In the rows, 128 means zero.
The rows of R fall into several groups, which share some directions, and each row is roughly a mix of its group's hidden directions.
R:
[[115 139 112 135 161 166 121 154 130 166]
 [139 107 104 143  84 137 107 150  95 127]
 [136 118 125 120 115 116  80 159  92 113]
 [132 148 157 111 162 122 131  80 145 132]
 [116 118 153 101 121 103 101 119  99  90]
 [131 136 134 155 188 138 128 129 129 101]
 [133 107 116 100 105 133 101 167  98 143]
 [141 139 100 149 144 139 166 131 159 161]
 [121 104 150 114  98 100 120 128 116  82]
 [ 96 141 141 134 154 149 159 123 162 153]
 [152 110 105 144  81 139 113 135  96 127]
 [124 100 110 131  97 125  99 163  96 119]
 [145 134 100 151 144 165 141 141 141 168]
 [150 144 105 146 135 150 164 129 153 163]
 [111 111 160 104 121 112  99 130 105  90]
 [144 142 121 149 131 143 173 109 161 155]
 [167 123  96 125  85 130 139 118 121 153]
 [136 109 118 109 105 115  88 142  88 108]
 [102 106 161 110 112 111 111 145 115  89]
 [107 109 147 115 126 103  89 126  97  99]
 [125 103 122 102 117 114  95 170 103 138]
 [110 147 150 129 160 135 148  88 151 104]
 [134 145 118 137 144 170 155  83 134 126]
 [123 141 110 140 153 169 129 154 130 170]
 [128 141 131 140 129 139 174 111 172 152]
 [103 108 131 106 117 117  87 152  97 109]
 [142 109 110 128  75 119 109 149 101 137]
 [ 75 137 129 131 166 137 130 148 148 137]
 [118 114 167 107 119 100 114 112 136  86]
 [162 129 111 133  91 145 127 147 122 171]
 [ 87 132 161 103 150 108 111 144 140 109]
 [ 98 113 135 104 129 117  95 175 116 128]
 [148 152 132 134 152 138 157  85 152 147]
 [128 132 119 144 124 142 179 101 157 153]
 [137 112 151 118  98  82 105 137 114 103]
 [137 141 123 146 133 142 175 108 165 152]
 [139 120 162 119 109  90 123  93 125  98]
 [112 144 133 140 152 145 169 110 164 150]
 [130  99 139 124  93 102 113 125 106  86]
 [123 146 130 134 147 167 149  78 136 116]
 [124 108 123 111 100 104  91 142  94 104]
 [129 112 102 141  91 141 112 170 105 137]
 [137 118 125 109 123 110  83 138  90  99]
 [127 114 154 102 122 104 107 116  97  88]
 [136 143 121 143 136 145 172 112 166 156]
 [127 146 158  91 165 115 138 108 152 139]
 [102 117 145 121 105 110  86 163 112 116]
 [143 119 121 177 125 129 172 111 143 116]
 [151 151 125 141 143 123 168 119 163 158]
 [ 85 134 166 120 159 117 125 119 140 103]
 [125 102 113 139  89 129 101 152  95 109]
 [116 110 130 105 116 116  84 151  94 107]
 [134 118 100 121 104 159 128 154 121 174]
 [138 140  81 141 139 157 125 141 105 160]
 [141  99 154 136 103  88 128 107 120 100]
 [135 109 125 104 100 106  92 142 102  98]
 [135 148 131 155 149 147 165 121 163 154]
 [136 123 118 144 110 102 111 176 131 165]
 [127 120 127  76  94 136 106 137 117 154]
 [143 143 120 150 128 139 173 105 160 153]
 [154 142 104 135 144 158 156 111 138 167]
 [128 152 113 132 161 166 133 140 138 170]
 [159 147 122 155 126 131 167  95 150 138]
 [131 149 114 145 153 164 160  99 148 146]
 [109 107 154 114 128 101  91 122 102  97]
 [150 153 101 138 139 136 161 110 161 154]
 [143 143 130 139 126 134 174  99 166 146]
 [128 111 152 108 113 104 102 114 103  86]
 [130 118 159 104 129 101 102 102 106  93]
 [112 114 159 111 122  96  98 114 110  94]
 [ 89 125 142 137 110 113 101 173 128 112]
 [133 142 110 126 169 168 106 134 117 159]
 [102 110 120 129 102 135  95 169 102 117]
 [124 110 152 114 131  90 102 105 106  95]
 [114 137 158 122 146 128 118  75 129  97]
 [130 109 156 118 104  91 130 111 129  86]
 [126 107 160 116  99  97 127 119 126  85]
 [147 137  86 152 138 152 149 136 131 165]
 [115 112 114 116 124 119  85 143  80 114]
 [160 111 107 116  96 142 104 154 101 143]
 [113 142 130 151 146 146 170 112 159 155]
 [151 137  93 154 112 153 157 137 139 158]
 [171 106 112 124  87 122 124 124  97 126]
 [108 112 147 105 120 106  99 131 101  87]
 [120 108 116 114 116 116  86 146  86 108]
 [149 104 117  98  84 126 114 116  96 127]
 [153 124 100 118  84 133 150 112 132 161]
 [145 140 108 151 134 160 154 137 154 167]
 [ 96 113 141 103 125 117  89 163 110 115]
 [ 95 142 166  97 158 116 124 128 148 114]
 [109 109 138 109 132 107  89 127  97  93]
 [178 123 112 130  82 122 139 113 123 136]
 [136 146 123 145 141 142 172 111 168 151]
 [131 107 110 131  85 148 107 143  91 113]
 [111 112 135 137  91 108  96 161 110 107]
 [127 114 157 115 115  85 122 102 128  90]
 [109 118 159 131 147 118  94 148 108  89]
 [146 140 113 144 146 157 155  78 134 132]
 [117 117 122 108 125 115 110 188 124 151]
 [112 118 130 116 125 113  80 157  95 109]
 [140 143  97 150 131 154 158 139 151 165]
 [122 123 168 102 142 108  98 106 112 101]
 [126 103 155 120 106  91 119 114 121  86]
 [131 140 133 141 121 143 171 119 170 161]
 [127 119 128 117  96 119  98 178 113 151]
 [106 109 152 110 111  94 115 126 125  83]
 [114 145 121 143 150 137 161 141 165 165]
 [ 68 109 119 106 142 124 136 117 132 109]
 [115 147 109 121 160 170 123 155 127 157]]

Here is one row from each group, named. Which group is each of the other rows in?
[127 122 146 116 105  86 150 108 147  92]
S
[144 112 129 118 105 111  87 147  92 104]
E
[142 140 108 162 127 156 165  94 138 122]
T

[133 146 156 143 154 103 142 105 155  93]
E
[162 138 103 135 104 138 158 121 153 162]
E
[ 93 121 136 139 106 118  96 173 121 117]
T
[ 95 128 136 154 171 132 144 142 155 106]
E
[157 113 138 128  84  87 117 140 115 119]
T
[134 155 102 128 162 165 124 129 133 164]
S
